lozu: [ 66 150 145 126 136 100 139 187  62 118 122  92 156  89 207 128  93  71
 151  84 150 154 107 160 136 123]
bupiz: [180  98  92 168 104 165 114 129 156 136 170 148 107 155  87 143 109 192
 146 141 120 129 158 150 112 127]
Nog: [140 134 142 110 125 104 144 153 149 119 158 140 140 108 136 104 135 142
  94 125 121 142 190 128 133 140]
Ninu: [ 80 146  38 130 137 160 131 157  77 136 181 165 119 135 122 108 122 128
 179 113 162 154 124 114 157 120]
rola: [ 92 166 105  94  96 101 118 159 118  98  81 134 113 128 171 130 134 170
 148 118 170  69 139 135  89 134]
Nibe: [116 124 116 156 134  95 123 127  56 127  96 174 158 117 117 126 111 117
 127 127 172 141 117 172 154 115]
count Nibe: [117]
4
count Nog: [133]
1
places rola: [134]
11 16 25
places lozu: [136]
4 24

lozu: [ 76 122  95 179  90 112 121 132  91  73 170 118 104 150 162  95 201 130
 148]
tize: [162 109  96  83 142  88 142 192  98 112 102 124  84 112 138 118  79 129
 137]
Vere: [176 139 177 101  58 124 188 140  25 161 127  56 113 198  81 199 104 143
  65]
zak: [112 107 160 108 199 144 165 116  96 147 129 151 112 176 103 140  91 141
 136]
bupiz: [ 87  67  81 140 102  62 123 162 150 133 179  91 122 116 191 179 126 173
  77]
perm: [148 130 201  95 162 150 104 118 170  73  91 132 121 112  90 179  95 122
  76]
lozu
perm: [191 179 126 173  77  87  67  81 140 102  62 123 162 150 133 179  91 122
 116]
bupiz

zak: [126 118 136 116  88 179  80 155 154 171 136 145 128 157  84 161  87 151
 149 203 148 136 153 150  73 142 169  60 169 117 127 234 156  86  28 153
 131 129]
bupiz: [ 79 131 125 109 114  93 113 145 139 163 143 146 134 199 108 109  95 112
 151 172 153 154 156 158  82 112 160  65 160 151  97 190 168 161  28 178
 107 115]
Nog: [ 61 132 113  97 120  64 133 106 138 154 189  96 135 102 127  53 130  98
 154 136 120 154 162 133 148  81 109 108 109 117  94 164  82 144  28  87
 121 132]
Vere: [ 80 160 135 111 150  87 156 121 115 133 149 102 125  60 163  57 202 116
 160 105 107 137 147 129 178  69 106 128 106  72 133 134  75 145  28 124
 125 145]
Nibe: [126 118 136 116  88  88  80 155 154 171 136 145 128 157  84 161  87 151
 149 203 148 136 123 150  73 142 169  60 169 117 127 149 126 102  28 109
 123 123]
count Nibe: [87]
1
perm: [123 123 109  28 102 126 149 127 117 169  60 169 142  73 150 123 136 148
 203 149 151  87 161  84 157 128 145 136 171 154 155  80  88  88 116 136
 118 126]
Nibe
places Nibe: [203]
19

los: [ 66  14 197 175  74]
tize: [184 157 137  56 166]
zop: [158  70  97  46 161]
Ninu: [145 119  65 106  65]
lozu: [ 91 187  86  92  80]
rola: [ 79 187  92  91  86]
Nog: [ 30 165 107  36 194]
zak: [145 202 203 171  67]
perm: [ 92  86  79 187  91]
rola
count Ninu: [105]
0

bupiz: [139 162 162 130 134 141 129 112 151 141]
Ninu: [147 138 133 123 126 227 176 159 224 124]
tize: [127 159 159 127 127 107 159 159 127  54]
Nog: [162 160 138 121 112 165  87 156 226 169]
sop: [161 107 128 125 144 114  54 127  58 106]
perm: [ 54  58 106 107 114 125 127 128 144 161]
sop
places tize: [159]
1 2 6 7
places bupiz: [162]
1 2
count Nog: [226]
1

los: [120 118 116 128 137 106 115 127 130 126 137 128 126]
bupiz: [118 128 130 115 127 115 106 126 108 138 120 126 108]
tize: [118 128 130 115 127 115 106 126 108 137 120 126 137]
count bupiz: [109]
0
perm: [137 126 120 137 108 126 106 115 127 115 130 128 118]
tize
places los: [128]
3 11

lozu: [133 128 116 111 104 131 107 122 156 105 133 120 153 238  62 176 148 148
 118 124 170  83 106 123 104 125 134 141  91 156 151]
Vere: [153 128 116 111 104 131 107 122  82 105 133 120 153 238 156 196 148 148
 118 156 170  83 106 156 104 125 134 141 153 153 151]
rola: [154 133 111 134  63 131 105  91 148 156 133 104 141 122 123 128 151 120
  83 116 124 176 106 148 125 238 170 107 156 104 118]
places Vere: [153]
0 12 28 29
perm: [151 153 153 141 134 125 104 156 106  83 170 156 118 148 148 196 156 238
 153 120 133 105  82 122 107 131 104 111 116 128 153]
Vere
count lozu: [141]
1
perm: [ 63  83  91 104 104 105 106 107 111 116 118 120 122 123 124 125 128 131
 133 133 134 141 148 148 151 154 156 156 170 176 238]
rola
perm: [118 124 170  83 106 123 104 125 134 141  91 156 151 133 128 116 111 104
 131 107 122 156 105 133 120 153 238  62 176 148 148]
lozu
places lozu: [124]
19

tize: [153 115 127 134 135 142 150 127 146 139 140 113 126 151 129 124 122 132
 142 134  84 127 154 154 136 139 127 149 117]
bupiz: [145 108 188 142 146  96 164 105  37 156 130 108  78 116  81 130 122 122
  96  77 133 127 142 108 110 161  66 175 143]
sop: [182 111 131 141 110 103 162  84 141 151 135  78 114 114 140 170 108  89
 146 131  87 165  97 129 166 153 122  80 117]
lozu: [ 51 100  58 142 133  85 140 144 110  87 111 194 106 187 114  99 131 151
 165  62 115 234  85 141 117 171  87 119 253]
Nog: [157 116 138 129 146 117 153 124 146 134 138 129 126 141 128 126 136 140
 132 141  99 137 143 138 132 140 123 148 112]
zop: [140  85 111 110 106 133 234 194 144  62 153  87  58 100 234 253 115  87
 131 187 142 120  99  51 165 100 171 151  85]
Nibe: [193  90  95 110  56 157  99 141 112 116 163  96 102 109 232 207 213 155
 115 155  77 147  38  11 141 136 185  53 103]
zak: [140  85 111 110 106 133 114 194 144  62 141  87  58 100 234 253 115  87
 131 187 142 120  99  51 165 117 171 151  85]
places zop: [100]
13 25
perm: [147 141 163 110 109 213  77  56 185 112  95 193  53 115  11 136 155 102
  38 157 155 232 141 103  90 207 116  96  99]
Nibe
count bupiz: [142]
2
perm: [ 85 151 171 117 165  51  99 120 142 187 131  87 115 253 234 100  58  87
 141  62 144 194 114 133 106 110 111  85 140]
zak
perm: [110  87 111 194 106 187 114  99 131 151 165  62 115 234  85 141 117 171
  87 119 253  51 100  58 142 133  85 140 144]
lozu
places bupiz: [156]
9
places zop: [62]
9

Nibe: [148 123 141 191  78 108 104  34 113]
Nog: [249  80 249  49  37  44  49  49 249]
bupiz: [116  58 241 117  28  24  41  36 115]
Vere: [149 111 178 111  99  99  99  63 100]
los: [ 28 117  24  36 116 241  59 115  41]
perm: [ 41  36 115 116  58 241 117  28  24]
bupiz
count Vere: [100]
1
places Nog: [49]
3 6 7
perm: [ 24  28  36  41  58 115 116 117 241]
bupiz
count Vere: [111]
2
places Nibe: [141]
2

Nibe: [ 78 154  79 150  84  89 163  46 171 209]
zak: [ 78  84 138 164  89 171 154  46 150  79]
Vere: [ 78 154  79  78  84  89 163  46  78 138]
perm: [138  78  46 163  89  84  78  79 154  78]
Vere
places Vere: [154]
1
places Vere: [78]
0 3 8

bupiz: [129  81 181 109 190 140 104 109 155 135 124  92 181 181 136 132]
Vere: [ 94 160 138  74 180  74 126 160 180  74 160  85  74 108 160 160]
tize: [106 126 195  64 103  99 151  80 182 112 160  97 167 113 101 137]
sop: [177 178  95 102 105  56 167 157 115 144 178 102 130 145  79 153]
rola: [134  94 111  88 147 123 120  50 171 116 130  88 189  58 128 161]
Nog: [158 151 169 108  40 106 149 109 145  90 121 128 143  90 136 209]
lozu: [ 86  91 126  91 205 130 119  85 164 151 159  93 163 129  87  68]
Ninu: [101  99 152  67 155 127 134  73 186 127 160  86 180  99  86 115]
Nibe: [130 144 178  79  56 178 157  95 167 102 145 115 153 180 102 178]
zak: [138 136 179  81  65 102 150  82 170  95 138 109 165  84 114 188]
los: [142  93  37 163 199 157  93 115 107 147 100 123 138  95 171 122]
zop: [ 88 104 166  68 163 113 136  77 180 136 166  91 168 126  73  89]
places Nibe: [102]
9 14
perm: [178 102 180 153 115 145 102 167  95 157 178  56  79 178 144 130]
Nibe
perm: [ 50 171 116 130  88 189  58 128 161 134  94 111  88 147 123 120]
rola
count Vere: [74]
4
places Ninu: [180]
12
places bupiz: [181]
2 12 13

